Rotation paths and how fast each direction turns (deg/step):
Each turn is a multiple of 5 degrees from 10 to 175, or 0.
Each row of a path follows its step; steps can be skipped.

step 0: [  5 -17  -4 -35 -20  10 -15  -2  15   6  13  22  -7  -4   1   3  16  22
  -2  -6 -14  12  -5 -22  -9   1 -34   7  -7 -34 -30  52  -4  18  -4 -22
  -5  20 -25 -20   7 -11  14  -9  -9  -8  18   7  10  -6  -8   3 -18  12
   6]
step 1: [ 42   3  10 -16  13 -14  -7  -9   2 -35   7  12   0   5 -29 -14  -7  17
  13  -4  -5 -13   5  -1 -32  -6   0  21 -30  31  11  19  -7  16  10  17
  35 -28 -18  -7   6  -2  11 -13   6 -10   0  -2 -19  -2 -15  15   5  28
   1]
step 2: [ -2  12  15  26  18  21 -24 -19  -2   6  23  -4  21   5  30  17   4   6
   8  -5  -6 -20  -2 -17 -41  -5   9   1 -10  21  -8  -9 -16   1 -14   5
 -10 -23   9  -7  10  28 -11  -2  -1  25  31 -11  -7 -31 -15  -2  -7 -15
  35]
step 3: [ 16  -8 -10 -16 -14 -10  30 -10 -21  27 -10 -22 -15  -8   7  15  -6  13
   9 -19 -17  -6 -13 -22  16  12  25  20 -15 -19 -13  18  -3  27 -13   3
  -7 -14   5  11 -32   7  12  26 -30  22  28  15   4  -7 -16 -19   0   0
  16]
step 6: [ 25 -15  -6 -28  -5  -4  16  -4  -5   0   2   2 -10  35 -23 -26   1  25
   8 -12  -9 -17 -27   2 -19   3  14 -14   4  10 -10  25  10   1   4   2
  14 -15 -12 -21   4 -24  45 -15 -18   2  19   9  -9   4 -12  15  29  -3
 -27]
step 7: [ 11  -4  18  -3   2  26 -21   5  25  19  24  -9  13 -14  -3 -14   4  25
 -33 -10   4 -27 -10  -8 -30  -6  15 -26 -33  39  -3  -6   1  -5  -3  12
 -12 -11   9   2  26   1  -8 -13  -1   6   3 -30 -31  -3 -10 -11 -18  10
  -4]
step 9: [ 11  -6 -10 -21  16   3   1   0  -7  -3 -24 -12  20  11  -1  -2  -9   0
  22  -6  29  -6 -13 -16 -12  -1   6  29 -20  17  26  15 -18  14   3  22
  32  -4   4  -9 -50  -5  35  32  -5   7 -15 -23  -2  -3  21  -5  -1  -5
  -5]
step 10: [ -7  -7  21  19  11  21 -10  -1  21  17  -9  13   6  -5  -2 -13   8   8
  15  12  20  -9  -3  10 -43  12   2 -10  -7   0  17 -24   6   6   6  -8
 -40  20   1  22 -23   9  -3  34  -6  28  -2 -16   2  -4  -8  15  28   2
  38]
step 13: [  6  -4  29  15  -5  31  -8   5   1  -8  -6  34  -4  -8   3 -35  11  28
   2   3  -9   7  13 -12 -28 -24 -21  14 -14  11 -17 -11 -21  12 -10 -14
   7  -8 -31  -2  28  39   7   1   8  -3   7  16 -14   7  -6  -2  -7  25
  22]
step 15: [ 18  -3   8   0  20 -15  -3  -7   9   9  13 -12  -4 -28  16  11   3  13
 -15  -6   8 -36   0  13 -21  16   4  12 -40   8   8   7  -3  -2   8  31
 -28  16   0  15 -31  -3  -4  42 -16  -5  24 -13 -13   3  -5 -15   4   2
  32]
Speeds:
[ 3 -2 -8  5  2  0  1 -6 -3  4 -1  4  8 -5  5 -1 -1  7 -3 -3 -7  4  5  9
  7  0 -9 -4 -3  7 -5  3 -7  4  5 -7 -8  3  0  0  4  1  1  5 -2  5  1 -7
  4 -3  3  2  5  3  0] : 140
[  8   4   3   2  -8  -3  -6   6  -1   1   3   2   4   3  -3  -6  -3   1
  -5  -1  -2   3  -4  -2  -7  -1  -3  -3   5  -2 -10  -1  12   5   4  -3
  -2   0   2  -4   2  -7  -1  -1  -5  -7  -6   1   7   5   6   9   2  -1
   1] : 60
[ 0  2  3 -5  0 -4  7  7  3 -1  4  7  9  4 -1 11 -1 -4  3  0 -5  4 -4 -3
  0 -1  1  1  0  5 -6 -3 -2 -2 -5 -5  2 -8 -2 12 -2  2 -2  4  4  6  5  4
  3  6  2  7  1  5  5] : 40
[  0  -2   1   2   6  -7   2   2   3  -6  -2   1   5   2   0   2  -5   6
   1 -10  -6   4  -1   1  -5   3   0   0 -12   2   3  -2   2  -3   0  10
   1   6   3   2   1  -8  -3   7  -2  -1 -10   3  -9   4  -3   1   1   1
  -7] : 130
[ 0  5 -4 -8 -7 -7  4 -3  3  1 -4  1 -2  0  0  4  4  4 -4 13 -2 -3 -3  0
  1 -5 -2  3 -3  1  1  2  4 -1  6  9 -8 -5 -8 -2 -4 -2  9  8 -3 -2  1 -3
 -4 -1  4  2 -4  3 -6] : 125
[ -4   3   1  -4  -2   2  -2   3  -4  -9   0  -9   0  -5  -5  -9   4  -1
   4   3  -4   1   7   4  -6  -1  -5  -2  -2   0  -4 -10   1  -3   8  -1
  -2  -3   6   6  -2   6  -1  -2   0   7  -2  -6  -4   0  -6   4  -7   6
   0] : 125
